First come named turns, each shown by rows before and after it. For each pair of rows after them, which turns, in which order, take the first row to the second? The first pair is done for you.
tomif (before |-> after):
[-3 -1 -6 -4 11  5  1 11  3 13 -6 -6 -5  6 13 -7] |-> [ -8  -1   1  11  15   2   0   3   7  -3 -11   6   6  -1 -12  -6]
[-6  8 -9 -7  9  8 13  2 -4  8  0 -2 -8 -5  3 -5] |-> [ -9   8  -5   2  10   7  11  -3  -3  -4  -3   4  -2  -9 -13  -3]
[ -3   1   2  -4   9  14   6 -19   1  10   4  -4 -11   2   8  -4] |-> [ -6   2   5   4  10  12   6 -23   3   0   2   2  -5  -1  -7  -3]
[  4   9   6   6 -14  -3   0  -8  -7  -2   3   9   4  -7 -17   0] |-> [  9   8   0  -6 -19  -1  -2  -2 -12   8   9  -2  -4  -2   3   2]
sito (before |-> after):
[-10 -13   0  -2  -2  -5   0  -5 -11   4   2  -4  -6  -4  -5   4] |-> [-12 -12  -1  -1   3  -3  -2  -2 -10   3   2  -6  -7  -3  -1   2]
[-1 -4  1  3  9 -6  0 11  8 -4 -7  3  7 -3 -5 -1] |-> [ 2 -4  1  3  7 -7  0 10  8 -3 -6  4  9 -4 -6  0]
[  6   0   0  -6 -10   3  -3 -10  -3  -3   9  -3   2   0   3   8] |-> [  2   0   2  -4 -11   5   0 -13  -6  -2   8  -3  -1   0   1   7]
[ 7  0 -3 -2 -1  0 -7  4 -2 -1  6 -3  3  2 -1  8] |-> [ 7  0 -2 -3 -6 -2 -5  0 -2  0  5 -1  2  1 -5  9]
siziv (before |-> after):
[  0   6   5   5  12  12  -1 -18  11   2   7   1   5  -5   5  -2] |-> [ -2   7   5   6  12  12   1 -18  12   1   6   2   5  -4   3  -2]
[  0  -1   6  -6 -19 -19  22   3  -4  16 -11  13 -10   1  -3  -3] |-> [ -1   1  -7  -9  -9   0   3  11 -21   5  10 -15 -14  13  21   3]
[  2  -7  -6   0 -10  -5   2   5  -4  -7   9  -1   5   4  -6   3] |-> [  4  -7  -5  -1 -12  -7   4   4  -1  -5   7   3   5   2  -8   3]
Pairs:
Between the rows of a pair lie two turns.
[-11  -1  -4   0   3   8   2  13 -15   6   1 -20 -10  13  20  -7] |-> [ 12   0 -10 -10  -7  -1  -7  20  -4   5   9 -16   1   7  23   4]	sito sito
[  0   0   2  -7  19   5   4  11  20  15 -10  -7  -1   3  16 -16] |-> [ 15  -1  -5  -1  -4   5 -20   6   3 -18  19  -8  12   1  -6  13]	tomif tomif
[  5   2   7   3  -9  -3   5 -22   2  -2  -3   8   2  -6 -19   3] |-> [  5   3   3 -12  -8  -1  10 -15   2  20  -3  -3 -11  -1   8  -4]	tomif tomif
[ -6  -7  -4   6   4   6  -9  -6 -12  -3   6 -12   4   3   7  10] |-> [  2  -7  -5   1  -1   2 -12  -5  -8  -3   9  -9   8   1   6  14]	sito sito
[  7   2   1   5  -5  -4  -6   3   8  -4  14  -7   6   9 -10   8] |-> [  1   1   5   7  -9  -3   0  -5   3  -1  11  -4   1   9 -17   7]	sito sito
[ -4  -9   4   3 -11 -14  14  12  -2   3 -10  15   0   7  -6 -14] |-> [-10  -8   3   6  -1  -9  12  17  -3   0 -11   9   0  10   0 -18]	sito sito
[  9  -3  -7 -12  -5   6   0  11  -3   5   2  -2  12  11   6   3] |-> [ 0 -2 -4 -7  8  9  4 12  0  6 -6 -3 12 12  8 -6]	tomif siziv
[  0  -3   0   1 -13  -7  -5   2 -18  -4   5   3   0   2  -1  -3] |-> [ -8  -3   5   5  -2  -8   4   2 -10   2  -8   8   0   1  -2 -13]	tomif tomif
[-5  1  1  7 13 -2  0  3  9 -6 -8  5  7 -2 -4 -5] |-> [ 4  0 -7 -7  2  0 -7  9  0  1  5 -8  0  3 15  3]	tomif tomif
[ -5   7   6   9  13   3   0 -11   6  -7   7   2   8   0 -18  -5] |-> [  0   7   0  -9   9   5   1  -3   2  13  12 -12  -5   6  13  -7]	tomif tomif
[  0  -3   1   3  -8 -13   9   3  -5  11 -12   7  -4  -2  -2  -7] |-> [  7  -4  -4   0 -18 -12   1   2 -12   4  -1   2  -3  -1  -3   4]	tomif tomif
[-11   3  -6   7  10   4   2  -8 -13   4   2  -9  -4   1  -7  -6] |-> [ -1   5 -12   4  15   2  -7   4  -5   0   7 -13   4   1   2  -3]	sito sito
[ 15   1  -8  -8   4   6 -13  10   3  -7  11  -3  10   0  12   8] |-> [-3  1 -1  3 23  7 -2 14  8 -7 -7  1  9  1  7 -9]	tomif siziv
[-3  3 -1 -1  0  0 -9 -4 -1  2  1 -4  1 -3  5 -1] |-> [-5  3  1  2  2 -1 -8 -5  1 -1 -1  0  4 -4 -1 -3]	tomif tomif
[-4 -5  1 -2 -6 -5  3 -6 -3 -6  0  5  4 -1 -1  5] |-> [-6 -5  1 -6 -3 -4  6 -4 -1  2 -4  3  1  0  6  0]	tomif tomif
[ -1  12   6  -7  -3   0  -3 -25   7  12  10  -6  -8  -6   7   3] |-> [-10  12   9   0   8   2   1 -25   9  10   2  -4  -7  -6   3  -4]	tomif sito
[  9  -2  12  -4   0  -5  -8  -1  11   2   1   4   6  -1 -10   2] |-> [  9  -2  11 -10   1  -5  -5   2  12  11   0   0   1   3   1  -1]	tomif tomif
[-14   6   1  -2  10  15   8   1 -15   7  -8  -8  -7   3  20  -8] |-> [ -7   6  -1   8  -2  15  -6  -6 -23 -19   7  -3   5  -1  -4  10]	tomif tomif
[14  2 -2 -6  3  1 -9 -5 15  2  6  0  8 -5  5  5] |-> [  8   1   4  -4  -7   0  -1 -18   9   6   2   8   2  -6  -6   4]	sito sito
[ -1   1   4  -2   3 -12   8   4   8   9 -11  11   0   1  -3 -10] |-> [ -5   3   4   4  15  -4   3   2  10   2  -9   8   3   2  -2 -12]	siziv tomif
